One turn moves every row onto another: examples first, then more rows asked:
z_582: -14.5  15.4  -3.3   8.0  -6.6 -23.7 -10.4 -29.0  24.1 -17.9   9.6 -21.7
z_719:  -0.7 -28.0 -10.6  11.9  26.0 -13.0 -22.7 -31.6  -2.8   7.7   7.1  29.0
z_97:   3.0 -20.0 -10.5  -1.3   9.8 -20.7  12.8   5.8  35.1   5.2 -32.2  20.6
z_76: -26.6  18.6  23.0 -25.5  16.5 -13.0 -32.3  19.8   3.8  16.4  -5.6 -12.4
z_536:  21.2 -24.2 -11.3 -24.0  11.6 -15.2   2.6  35.7   2.3   7.5  -1.9   2.9
z_252:   8.8  44.3   4.5  -7.7   8.8  11.2 -37.7   2.3   3.8   1.9  -1.7  -3.7
z_911:  -8.7 -17.4   7.9 -22.9  39.7  -2.0   1.4  19.6  24.1 -22.9   4.6  -1.8
z_945: -10.2   5.3  -0.5  -0.9  -4.9 -46.9  -9.3   8.6   6.2  25.6 -30.9 -13.0
z_216: -20.0 -19.2  15.2 -13.4  35.2   4.1  -3.7  29.3  24.7  -8.5  -5.9   4.2
z_792:  27.6  -3.6 -17.8   5.6  25.2  16.3 -22.0   3.4 -16.0  23.4  -8.2  10.1
z_745:  10.4  -2.0  12.5  24.7   2.2 -23.7 -32.4 -18.7 -23.2  -5.9  -4.4  12.4
z_184: -21.9  -4.3  22.6  16.9  16.4 -19.9  -0.5   5.7  42.5   5.2  -7.2 -10.4
z_34:  -9.2   0.4  10.4  -7.5 -14.7 -38.9  -9.4  -8.5  -8.8  23.5 -30.3 -13.6
z_257:  23.4 -17.6 -25.2 -34.1  24.4  -7.5  -5.7  19.3  -9.0  11.3  -6.2  -4.9
z_868:  -6.7  15.9  -6.5  16.9  -1.8  -9.4 -20.1 -22.6  12.6 -29.2  20.5  -8.0
z_331:   8.9 -20.5   4.6  -5.7  -1.5 -21.3   4.3  -4.6  36.6  21.7 -27.7  21.9
z_952:  25.4  -8.0  -5.4   9.1  36.1   4.2 -32.9  -4.4 -23.9  14.6  -3.3   6.6
z_596:  -4.3  -7.1  11.3 -17.3  -3.7 -45.9 -13.7   7.1  -7.2  22.9 -26.0 -16.8
z_348:  -8.4   2.9   5.2   3.2  -3.3 -11.7 -20.3 -38.8  12.6 -23.2  24.3  -1.0
z_574:  16.3 -17.0 -16.0 -25.5  10.8  -7.4   2.1  30.3 -17.7   7.9  -3.5  -7.3
z_865: -14.2 -11.1 -13.8 -30.0  36.7  17.1 -11.1 -23.9  23.6 -15.4 -12.0   1.6
z_278:  -3.7 -10.2  -8.1 -24.3  40.0  19.0 -25.0 -34.0   8.5  -0.7   9.3  -4.2
z_420:   1.4  34.0  -4.3 -19.8   1.8  18.0 -35.3  12.7  -1.2   1.5   0.3 -10.4
z_156:   2.8 -11.5 -18.9 -25.6  13.6 -17.3  -4.4  42.2  -5.7   8.3 -13.4   4.0
z_136:  10.6  -0.9   3.0  22.1  -7.2 -28.5 -17.7 -10.4 -29.1 -11.6  -5.8  -3.5
z_559:  -9.3  12.6  -3.3   6.8   5.3 -26.1  -9.2 -28.1  22.5 -29.8  18.8  -6.3
z_769:   8.7 -24.1  -8.6  -3.4  -0.6  -6.3  14.5  -9.9  31.8  15.8 -19.9  25.2
z_955:  15.2  27.6  13.5  -6.7   6.7  18.8 -38.8 -12.1  -6.3  -4.9   2.1 -11.1
z_558:   2.2  31.9  -1.5  -4.7  15.3  25.8 -42.9  -6.9   1.7   1.0  -7.7  -1.8
z_651:   8.2 -21.5 -13.2  -7.0  -5.9 -23.2   6.0 -18.9  33.5   6.9 -12.4  28.0
z_268:   8.0  11.3   9.5 -11.0 -15.5 -38.3 -20.3  -4.5 -10.5  14.7 -32.2 -11.2
z_682: -14.1 -29.9 -14.0   1.9  17.6 -14.6 -14.3 -37.5  -2.0  11.0 -10.6  27.5
z_995:  -8.6  11.6  20.3  13.3   7.4 -17.6  -3.9  -4.1  51.3   7.4   0.2  -3.9
z_863: -14.7  -2.0 -12.2 -33.2  48.6   9.0 -21.4 -24.0  12.7  -7.9  -5.3   2.7
z_869: -27.8   9.7  21.7  -6.4  12.9 -12.8 -24.2  33.7   9.4  17.6   0.0 -13.9
z_701: -21.9  -8.4 -15.7 -17.3  41.2   7.4 -24.6 -33.3   7.9 -15.3  -0.2  -5.1

z_558 turns into -> z_596
z_869 turns into -> z_745
z_76 turns into -> z_136
Now these:
z_97 turns into -> z_278
z_252 turns into -> z_34
z_268 turns into -> z_582

